(in the rows, 128 means zero)
Each path below is one point turned by a fixed rotation once a step. After each direction that follows a path, write how fast that rotation turns it, in degrees a step (0 if it stays still).
Each turn is a multiple of 5 degrees from 10 to 175, or 0.
path 1
[136 141 131 138 126 128 135 128 136 133 120 126 126 119 126]
[130 139 128 131 120 126 139 133 122 127 119 126 135 119 124]
[128 135 118 130 129 124 131 130 122 137 114 120 130 120 128]
[127 137 125 129 124 124 137 130 138 139 121 123 124 118 130]
[129 140 127 134 120 127 135 141 129 132 120 135 127 121 126]
[136 140 125 140 129 128 129 130 125 132 115 125 130 120 125]
[130 138 128 129 123 124 141 125 129 131 119 118 132 117 127]
[123 135 120 126 121 123 136 138 123 136 118 127 129 120 129]
[131 137 121 136 129 126 128 133 133 141 116 127 122 121 129]
[133 141 133 136 122 127 138 131 135 130 121 128 128 118 126]
[131 138 125 134 123 126 135 135 118 128 116 127 135 119 124]
[129 136 119 130 129 123 132 126 127 138 115 118 129 119 129]
[125 137 125 127 121 124 140 133 136 137 122 127 125 118 130]
[130 139 124 136 123 127 131 140 127 134 117 135 126 121 126]
[137 140 128 139 129 128 131 126 129 132 116 122 129 119 125]
[128 138 128 128 120 124 142 129 126 129 120 121 134 117 126]
[125 135 117 128 125 123 132 137 122 138 116 126 128 120 129]
[131 138 124 134 128 126 132 130 138 140 118 126 121 120 129]
[131 141 132 135 119 127 139 135 131 129 121 131 129 119 125]
[133 138 123 136 126 126 131 133 119 130 114 125 133 120 125]
[129 137 123 128 127 124 136 124 130 137 118 116 129 118 129]
[123 137 123 126 119 124 139 137 131 136 121 130 126 119 129]
[132 139 122 138 127 127 128 137 128 136 116 132 125 122 127]
[130 132 129 129 126 124 130 129 126 127 125 126 125 134 133] : 0
[127 127 127 125 128 126 130 124 123 126 127 122 133 127 128] : 80
[131 128 127 130 133 128 125 123 132 131 127 123 126 128 129] : 125
path 2
[125 136 129 133 121 119 127 125 129 130 133 137 137 141 129]
[136 124 130 131 129 117 133 128 133 129 134 129 140 123 140]
[135 135 121 133 121 128 129 136 131 135 132 131 141 131 121]
[145 126 120 136 130 123 137 121 127 130 124 130 129 130 133]
[128 130 128 131 120 120 134 119 129 140 133 135 130 134 119]
[139 128 130 128 124 115 129 121 126 120 137 133 132 128 135]
[133 132 127 126 118 129 134 129 136 137 142 127 135 124 128]
[145 135 121 136 126 126 129 127 130 123 133 121 128 135 130]
[131 126 127 136 130 131 137 116 128 141 138 127 130 132 125]
[131 129 124 138 124 116 122 118 127 121 138 130 130 130 122]
[128 128 125 130 123 132 132 121 132 130 142 136 133 122 138]
[130 135 120 138 117 123 126 129 140 126 132 121 131 131 131]
[133 132 127 138 135 133 135 124 130 134 134 130 134 138 139]
[126 125 123 141 129 116 127 124 130 133 132 124 139 130 122]
[134 129 123 136 129 128 128 125 125 126 135 146 136 126 132]
[128 127 118 133 114 119 134 124 136 133 126 129 135 123 132]
[137 139 129 133 126 124 132 129 134 131 129 138 130 141 135]
[133 124 129 130 128 116 137 124 128 137 131 121 141 131 132]
[140 132 127 134 129 123 127 132 127 130 138 138 136 129 119]
[139 124 117 129 119 127 137 119 124 130 131 129 134 122 131]
[135 136 126 133 118 123 132 123 137 134 133 135 121 133 122]
[134 129 130 126 124 121 134 116 125 127 137 124 132 137 139]
[133 131 132 133 128 122 128 130 137 134 146 126 133 126 122]
[123 127 126 132 130 127 127 131 129 128 123 131 132 128 132] : 25
[132 126 129 131 131 123 127 129 132 125 127 127 124 124 129] : 175
